One turn moves every row onto another: examples first, then more rows asked
gukiv: [-42 -17  10  37 -38  -8  -2  30  40 -31  -5 -12 -42 -17 -43  27  24  24
   9  52  35   3   9 -27   1   3  14 -14 -25]
tidup: [-56  11  14 -31 -30 -24 -24  21  27  -9   8 -24  -7 -12 -19  38   2  33
  52  32  21  -6  20 -33  18 -22  -4   2 -44]
vuk: [-44  22   3 -17 -36 -20  -5  27   4 -38  16 -42 -17  -6 -35  45   9  31
  44  36  13 -10   9 -42   5   2  33   7 -26]
Fogek: [-51  10 -16  30 -14 -25  -9   3  11 -15  -5 -21 -42 -16 -18   1  32  -3
 -12  33   0 -18   2 -48  -8  37   1  -4 -46]
golo: [-28  16  -4 -28  -9 -41 -27  43   2 -35  14  -2 -31 -32 -38  18  10  26
  -4  45  27 -20   0  -9  -8  -5  30 -17 -51]
bip: [-32   8  -9  24 -12  19  14   6   9 -39 -18  -2 -21  -1 -18  12  15   5
   8  34  18  20  -2  -7  12  21  34  -1  13]
radof: [-33  25  -2 -17   6  11 -14   4  33  13  -1  32   0  -2  28   2 -12  16
  29  12   9  -6  20 -13  -5  10  -9  -5   0]
torud: [-44  23  12 -22  -7   0 -22  13  41  25  12  25  12   0  15  17  -2  13
  28   5  20 -10  14 -13  13   8 -20   1  -9]
Lunu: [-29  -5 -15 -15 -38 -14 -10  28  19 -37   0 -17 -32 -38 -42  31  11  27
  15  33   4 -25   3   4 -24  18  20 -19 -52]
zugom: [-43  17  -1   5  14   3 -21 -11  17 -12  15   2 -12 -14   7   6   0  -8
 -33  36  11 -41 -18  12   0 -10  28   3 -16]
keve: [-35  12  -8 -10 -41  -5 -27  28  22   2   3 -11  -6 -15 -42  34  40  33
  27  18  16  20   9  -7  12  38  24  -7 -28]
kuvav: [-17  11   2 -27 -54   0 -44  13  32  -8  25  -7   0 -25 -17  30  12  18
  19  35  30   2   5  21   6  27  30  -3 -13]
lat: [-29   9  22  22 -41 -11  -5  26  15 -13   6  12 -40 -18 -37   8  28  32
  40  62  -3 -12   3 -20  18  21  41 -11 -12]
Nodoz: [-36  -1  26  36 -25 -42 -14  26  59  -2   4   9 -34 -26 -18   9  18  32
   1  50   5 -28  -3 -18 -24  15  -6 -31 -30]
modiv: [-29  15   5 -15   0 -10 -22  -8  28 -17  20   6 -19 -16  -1  13  -1   2
 -26  29   8 -42 -18  34  -5 -12  31  11 -22]
fom: [-32  27   5 -29  -2  -7 -27   9  38  20   3  18   3   1  28   4  -3  27
  34   4  12  -2   8  -2   7  15 -14   0 -18]
parus: [-42  20  34  41 -24 -24 -12  28  28   2  18   3 -20 -17  -6  10  30  23
  12  45  37  13 -25 -24  10  20  25 -11   9]
Viv: [-27  10   5  20 -61 -20 -17  24  25 -26   3 -31 -30 -17 -16   5  10  27
  36  57  14 -11  -1 -48  -6  28  -1 -27 -13]
resam: [-40  13  -1  10  17 -11  -7 -11   3 -13  11   5 -27  -4   0  12   9  -7
 -41  28  -8 -40 -12  -1  -7  -1  16  11 -34]
dez: [-54  32  14 -24  21 -50 -30  19   8 -31  28   2 -22   2   4  22   3  13
 -10  33  11  -8  15 -44 -16 -28   0   4 -16]
ridif: [-52  27   4 -10  22 -44 -28  -4  27 -20  32   1 -13  17  -2  13   2   8
 -20  30  -3  -2  29 -53 -14 -14  -6  -5 -17]
malat: [-43  21  -1  -8   9 -23  -8  -2  34 -17  18  -5 -15  29   3  22 -10  14
 -16  15 -14  -4  36 -57  -7 -12  -8   9 -11]
bakik: [-25  10   2 -18  -4  -4 -28   4  33 -14  21   2  -5 -22   9   9   0  -7
 -32  35   6 -36 -14  26 -11  -9  31 -13 -13]
Rap: [-36  18 -14  13 -32  -2   4   3  39 -24   3   5 -28  18 -16  16   1  32
  35  41 -39 -27  37 -36   0  13  12  -5 -10]
pofo: [-32  17  39  19 -35 -18   7  19  48 -32   9  -7 -29 -14  -4  17 -13  36
  35  56   8 -22  -5 -35 -14 -16  19 -13  17]
mese: [-47  29   6 -23  18 -55 -23  14  25 -29  34 -13 -17  15  -1  19  -6  15
 -17  20  19   2  16 -45  -5 -23  -1   6 -21]
tupo: [-28  26  -9  -9  -1  21  -7   2  15   3  -4  20  -6   5  33   2  -4  14
   8   6  -1   7   1  -3   1  23   2  -3   1]

gukiv turns into lat
tidup turns into golo
fom turns into mese
And these:
Fogek turns into bip
Lunu turns into keve
tupo turns into malat
pofo turns into Nodoz
radof turns into ridif
bakik turns into torud

One turn moves every row onto another: examples first, then more rows asked
muzi: [-11   5 -21  -2  21   6 -12  12  -7  -5  14 -33  -9]
lis: [-29 -14  -4  50  40 -12  -3 -11   6 -16  29   4 -21]
bimit: [-49   0  12  14  44 -11 -48 -50 -12 -18 -11 -30 -14]
vilir: [ 19   8   6   9  40  15   0 -28  27  -9  19   6 -35]
Tupov: [-16  15 -18  -9  26  16 -17  10 -10  -5  19 -21   0]
bagub: [  3  13  -3   2  28  -1 -12  13  -6  -2   9 -25   7]
Gezak: [ 11   7  -9   7  36  18  -3 -32  22 -12  27  13 -44]
mopet: [-33 -15  -5  51  44   6  -6  -7   4 -13  20   3 -14]
nuno: [-35  -8  -1  50  31  14   0  -8   0 -13  28   5 -15]
lev: [-45   1  10   7  40   8 -37 -59  12  -3  -7 -32 -51]
fus: [-59  18  22  25  17  13 -40 -49  -7 -18   3 -16 -15]
kov: [ -3   9  -1   1  20  -6  -8  16 -13 -12  15 -24  -5]
rara: [-33  15  47  11  30  -3 -28 -53   1 -16   2 -17 -49]
bog: [-22  23  34   0  42 -24 -36 -50  -4  -5  -2 -37 -18]
rogi: [-42 -14  -5  42  49  -2 -11  -4  10 -10  24   9 -24]
derif: [-41  -4  23   5  47   4 -28 -56  10   3 -10 -37 -46]
refa: [-35  15  14  -5  30   7 -27 -64  -3   6   5 -49 -10]
zad: [-23  17  39  -2  37 -16 -26 -57  -9  -3   3 -36  -5]
roda: [ 21  11  -5   3  30  12  -1 -34  17 -14  25   6 -38]
kufes: [-50  17  27  12  14  12 -33 -54 -21 -21   8 -23 -18]
fol: [-33  15  16  12  47  10 -38 -58  15   0 -12 -24 -53]
Sos: [-34  -7  -3  46  35  -6  -5  -5  -4 -17  32   5 -12]
ranut: [ 15  -1  -9   9  49   3  -8 -30  25 -12  19  12 -42]
Tulo: [-51   4  25   8  17  19 -32 -56 -19 -18  -2 -22 -18]
mon: [ -6  15  -2  -5  36  -3 -19  16 -13 -12  15 -16   4]
tez: [ 19  -2 -17   3  46   4  -8 -31  24 -10  15   0 -35]
kesi: [-42  -9 -18  42  32   6  -5  -9   2 -13  34   0 -14]
fuser: [ -5  13 -13  -1  21  13  -9   9  -4   3  13 -28   3]
ganaz: [-36  -9 -11  46  25   8   3 -16   5 -12  37   0 -22]
gavib: [ -2  11 -18  -8  31  -1 -14  13  -2   0  16 -31  -8]
fepo: [-55   7  19  28  37  -5 -49 -44  -3 -19 -11 -18 -11]
fupu: [-43  -4   1  39  30  14  -2  -7   6 -11  35  11 -26]
Bameg: [ 18  18   6   2  43   6  -3 -30  21  -1  28  13 -33]
Danim: [-46  -8  24  12  42  -4 -41 -50 -14 -19 -15 -22 -15]
Dapi: [-36  26  12  -6  21  10 -30 -60  -1   4  10 -47 -23]
gike: [  1  18  -4  -8  21   1  -7  13  -8  -4  21 -24  -8]
Vabun: [-33  36  13  -4  32  10 -36 -46   1   0   5 -53 -14]
pero: [-22  36  33   0  40 -10 -37 -39  -3  -7   1 -44 -10]
tup: [ 15   1  -9   7  47  18  -4 -31  33  -5  16  -1 -36]
ror: [ 11   9 -16   0  52  10  -9 -33  28   5  23   3 -35]
sasus: [-27  26  38  14  34   8 -30 -56   7  -6  -3 -14 -53]
poz: [-34   9  49   6  30   7 -16 -55   0  -4   0 -25 -46]

ror turns into Tupov
zad turns into Danim
And these:
fepo turns into fol
roda turns into kov
bagub turns into mopet
bog turns into bimit
gike turns into Sos

